Here are some points, one per row:
(0.29, -1.46, -0.76, 0.00, -0.43, -1.56, -0.16, -0.48, 1.41, -0.59, 1.47, 0.19, -0.58, 0.39, 1.54, 0.91, 0.87,
 1.08, 1.91, 0.15, -0.12, 1.79, -1.22, 0.83)
(1.02, -0.18, -1.41, -0.15, -0.52, -1.05, 1.53, -1.02, 0.45, -1.42, 0.03, -1.10, -1.51, -0.78, -0.65, -0.25, 0.80,
 -0.32, -1.43, 0.04, 1.52, 0.32, 0.09, -0.05)
(-0.88, 1.66, -0.62, 0.62, -0.68, -0.31, -0.01, -1.38, 0.10, 0.68, 0.55, 0.83, -0.05, -1.62, -1.95, -0.25, 0.07,
 -0.05, 0.16, -0.47, 0.63, 1.38, 0.10, -1.83)
(0.54, -0.59, 0.46, 1.04, 0.52, -1.71, -1.39, 0.21, 0.31, 0.25, -1.48, 0.94, -1.03, -0.40, 1.08, 2.03, -0.38,
 0.12, 0.77, 0.15, 1.32, 0.16, 1.78, -1.03)
(0.61, -1.00, -0.63, 0.28, 0.00, -0.30, 1.40, 0.31, -0.94, -0.59, 0.19, 0.63, -1.41, 0.68, -1.96, 0.07, -0.80,
 -1.46, 0.45, 2.05, 0.80, 0.05, 1.27, 0.09)
(0.87, -0.71, -1.12, -0.61, 0.00, 0.21, -0.80, 0.74, 1.86, 0.91, 0.52, 0.33, -1.56, -0.08, -0.93, 0.46, -0.73,
 -0.33, -0.70, -0.79, -1.92, -1.08, -0.17, -0.15)
(0.90, -2.22, -0.69, 1.03, 0.41, 0.91, 0.70, -0.18, -1.06, 0.28, -1.52, 0.23, 1.23, 0.33, 0.32, 0.40, 0.79,
 -2.44, -1.79, -1.29, -1.26, 0.34, -1.11, -0.05)
(0.86, 0.92, -1.81, 0.07, -1.59, 0.91, -0.59, -0.69, 0.59, -1.43, -1.50, 0.97, 1.97, 0.55, 0.80, 0.30, -0.14,
 1.39, -0.36, -0.15, 0.26, -1.32, 0.54, 0.27)
(-0.61, -0.46, 0.54, -2.68, -0.28, 1.19, 2.15, 0.93, 1.23, 0.00, -0.94, -0.01, -0.21, 0.55, 0.50, 0.39, -0.04,
 1.07, 1.65, 0.19, 1.53, -0.51, -0.64, -0.32)
(-0.89, 0.83, -1.22, 0.16, 0.55, -0.12, -0.24, 1.48, -0.21, 0.24, -0.61, -1.79, 1.15, -0.10, -1.44, 1.22, 1.65,
 1.63, 0.20, 1.83, -1.69, -0.50, -0.46, -0.06)
(2.15, -0.12, 1.49, -1.35, 0.16, 0.39, -0.38, -1.66, -0.90, 0.06, 0.24, -1.78, 1.36, -1.55, -0.19, 0.86, 1.09,
 -0.42, 0.57, -1.45, -0.94, -0.35, 0.96, 0.64)
(-1.55, -0.68, -1.12, 0.00, 1.76, 1.48, 1.36, -0.27, -0.44, 1.04, 0.90, 0.80, -0.30, -0.96, 1.38, 0.09, 0.44,
 1.13, -0.49, 0.15, 0.39, 0.17, 0.67, -2.32)
(1.00, -0.23, 0.54, -0.83, 2.35, 0.54, -0.82, -0.33, 0.31, -0.66, -0.71, 0.26, 0.18, -0.26, -0.85, -1.53, -0.02,
 0.09, 0.45, 1.27, 0.95, 0.73, 1.60, 1.17)
(-1.51, -0.22, -1.27, -1.04, 1.27, -1.47, -1.90, 0.37, -1.38, -1.04, 0.32, 0.90, 1.27, -0.20, 0.22, -0.13, 0.43,
 -0.75, -0.67, -1.27, 0.78, -1.36, -0.53, 1.54)
(-0.33, 1.01, 0.28, 0.09, -0.41, -1.03, 1.28, 1.10, 1.18, 0.54, 1.24, 1.37, 2.05, 0.47, -0.21, 0.44, -0.78,
 -0.76, -0.20, -0.68, -0.69, -0.92, 1.33, 1.37)
(1.16, -1.42, 0.25, 1.26, -1.37, 0.27, -0.54, 1.35, 0.98, 0.28, 0.74, -0.43, 1.65, -0.42, -0.21, -1.90, -0.49,
 0.03, 0.54, 0.24, 0.02, -0.70, -0.25, 0.01)
(-0.08, -0.43, 2.27, 1.19, -0.80, 0.84, 0.20, -0.18, -1.45, 0.91, -0.14, 1.67, 0.12, 1.11, -1.70, 1.07, 1.09,
 1.95, -1.27, -1.23, 1.46, 0.54, -0.74, 2.38)
(-1.40, -0.39, 0.05, 1.05, -0.29, -0.88, -1.18, 0.16, 0.55, 1.77, -0.42, -2.81, -0.80, 0.33, 0.13, -1.03, -1.41,
 1.43, -1.10, -0.14, -0.57, -0.66, 0.52, 0.76)
(-0.36, -0.22, 1.33, -0.07, -2.02, 0.73, -0.82, 2.26, -1.48, -2.30, 1.22, 0.27, -1.08, 0.44, 0.00, -0.12, 0.94,
 0.81, -0.55, -0.06, -1.29, -0.54, 1.00, -1.00)
(-0.04, 1.09, -0.32, 1.26, 1.12, 1.14, 0.67, 0.64, 1.26, -0.88, 0.02, 0.55, -1.87, -1.26, 0.79, -1.54, 1.59,
 0.28, 1.27, -1.23, -0.31, 1.36, 0.37, 0.87)
(-0.18, 0.60, 1.36, -0.41, 2.21, -1.07, 0.37, 0.59, 1.42, -1.27, -0.54, -0.63, 0.28, 1.78, 0.39, -0.54, -0.58,
 -0.25, -1.09, -0.56, 0.43, 1.64, -0.48, -1.47)
(0.84, 1.89, -0.78, 2.02, 0.37, 0.69, -0.19, 0.32, -1.11, -0.25, 0.28, -1.04, 0.34, 1.55, 0.11, 0.75, -1.41,
 -0.59, 1.21, -1.37, 0.15, 0.25, -1.16, 0.06)
(1.19, 0.70, 0.02, -0.65, 0.13, 0.65, -1.53, 0.03, 0.52, 1.24, 2.38, -0.13, -0.36, 0.12, -0.58, -0.19, -1.07,
 0.56, -1.65, 0.66, -0.60, 0.15, -0.52, -0.32)
(-0.93, 0.46, 0.38, -1.27, -1.20, 0.73, -0.13, 1.34, 0.12, -0.83, -0.97, -0.41, 0.43, -2.45, -0.68, 0.78, -2.56,
 0.03, -0.11, -0.11, -1.02, 1.44, -1.43, -0.22)
(-0.96, -0.05, 0.86, 0.10, -0.14, -0.01, -1.09, -0.49, 0.58, 0.73, 0.03, -1.07, 0.53, 0.78, -1.10, -0.22, 1.63,
 -1.77, 1.42, -0.72, 1.32, -0.72, -0.27, -2.29)
(0.65, 0.76, -0.22, -1.12, -1.10, -1.22, -0.31, 0.41, -1.87, 1.56, -1.97, 1.49, -0.46, 0.53, 0.56, -1.80, 0.71,
 0.14, -0.10, -0.27, -1.51, 0.54, -0.31, -1.37)
(-2.26, -1.13, -0.17, -0.35, -1.31, 0.71, -0.73, -3.10, 0.91, -0.25, 0.27, 0.55, -0.05, 1.74, 0.20, -0.14, -0.13,
 -0.95, 0.52, 0.59, -1.06, 0.84, 0.77, 0.19)
(-0.16, -0.15, -1.17, -0.84, -0.29, 0.32, 0.86, -0.05, -2.02, 1.60, 0.99, -0.85, 0.58, 0.05, 0.63, -0.25, -1.73,
 0.58, 0.99, -1.00, 0.89, 0.50, 0.02, 1.04)
(0.26, 0.23, 1.24, 1.25, 0.98, 0.06, -0.21, -0.89, 0.05, -0.33, -0.61, 0.35, -0.67, -0.80, 0.67, -1.02, -0.48,
 -0.27, 0.77, 2.26, -0.06, -1.47, -1.34, 0.47)
(-0.36, 1.50, 0.51, -0.28, -0.23, 0.38, 0.28, 0.71, -0.06, 0.69, -0.08, -0.70, -0.78, -0.02, 2.06, 0.84, 1.53,
 -2.14, -0.98, 2.53, 0.91, 0.30, 0.24, 0.78)
(0.15, 0.00, 1.73, 0.24, 0.84, -1.41, 2.21, -2.24, -0.89, -0.94, 0.10, 0.42, -0.43, -0.48, 1.06, 0.28, -0.89,
 0.18, -0.42, 0.66, -0.31, -2.36, -0.62, -0.01)
There is one direction along which these points spread out most. Take the direction at right angles to it along which they spread out most. Go by this last direction. Where along it does each point below lie, from 0 to 99? 50 is the average, and the first point above lies past it. One standard deviation of the points above along it is 16.
(-0.08, -0.43, 2.27, 1.19, -0.80, 0.84, 0.20, -0.18, -1.45, 0.91, -0.14, 1.67, 0.12, 1.11, -1.70, 1.07, 1.09,
 1.95, -1.27, -1.23, 1.46, 0.54, -0.74, 2.38) 14
(1.02, -0.18, -1.41, -0.15, -0.52, -1.05, 1.53, -1.02, 0.45, -1.42, 0.03, -1.10, -1.51, -0.78, -0.65, -0.25, 0.80,
 -0.32, -1.43, 0.04, 1.52, 0.32, 0.09, -0.05) 48
(-0.33, 1.01, 0.28, 0.09, -0.41, -1.03, 1.28, 1.10, 1.18, 0.54, 1.24, 1.37, 2.05, 0.47, -0.21, 0.44, -0.78,
 -0.76, -0.20, -0.68, -0.69, -0.92, 1.33, 1.37) 39
(0.54, -0.59, 0.46, 1.04, 0.52, -1.71, -1.39, 0.21, 0.31, 0.25, -1.48, 0.94, -1.03, -0.40, 1.08, 2.03, -0.38,
 0.12, 0.77, 0.15, 1.32, 0.16, 1.78, -1.03) 48
(0.29, -1.46, -0.76, 0.00, -0.43, -1.56, -0.16, -0.48, 1.41, -0.59, 1.47, 0.19, -0.58, 0.39, 1.54, 0.91, 0.87,
 1.08, 1.91, 0.15, -0.12, 1.79, -1.22, 0.83) 59
(0.90, -2.22, -0.69, 1.03, 0.41, 0.91, 0.70, -0.18, -1.06, 0.28, -1.52, 0.23, 1.23, 0.33, 0.32, 0.40, 0.79,
 -2.44, -1.79, -1.29, -1.26, 0.34, -1.11, -0.05) 19
(1.19, 0.70, 0.02, -0.65, 0.13, 0.65, -1.53, 0.03, 0.52, 1.24, 2.38, -0.13, -0.36, 0.12, -0.58, -0.19, -1.07,
 0.56, -1.65, 0.66, -0.60, 0.15, -0.52, -0.32) 68
(0.26, 0.23, 1.24, 1.25, 0.98, 0.06, -0.21, -0.89, 0.05, -0.33, -0.61, 0.35, -0.67, -0.80, 0.67, -1.02, -0.48,
 -0.27, 0.77, 2.26, -0.06, -1.47, -1.34, 0.47) 43
(-0.93, 0.46, 0.38, -1.27, -1.20, 0.73, -0.13, 1.34, 0.12, -0.83, -0.97, -0.41, 0.43, -2.45, -0.68, 0.78, -2.56,
 0.03, -0.11, -0.11, -1.02, 1.44, -1.43, -0.22) 75
(-0.18, 0.60, 1.36, -0.41, 2.21, -1.07, 0.37, 0.59, 1.42, -1.27, -0.54, -0.63, 0.28, 1.78, 0.39, -0.54, -0.58,
 -0.25, -1.09, -0.56, 0.43, 1.64, -0.48, -1.47) 59
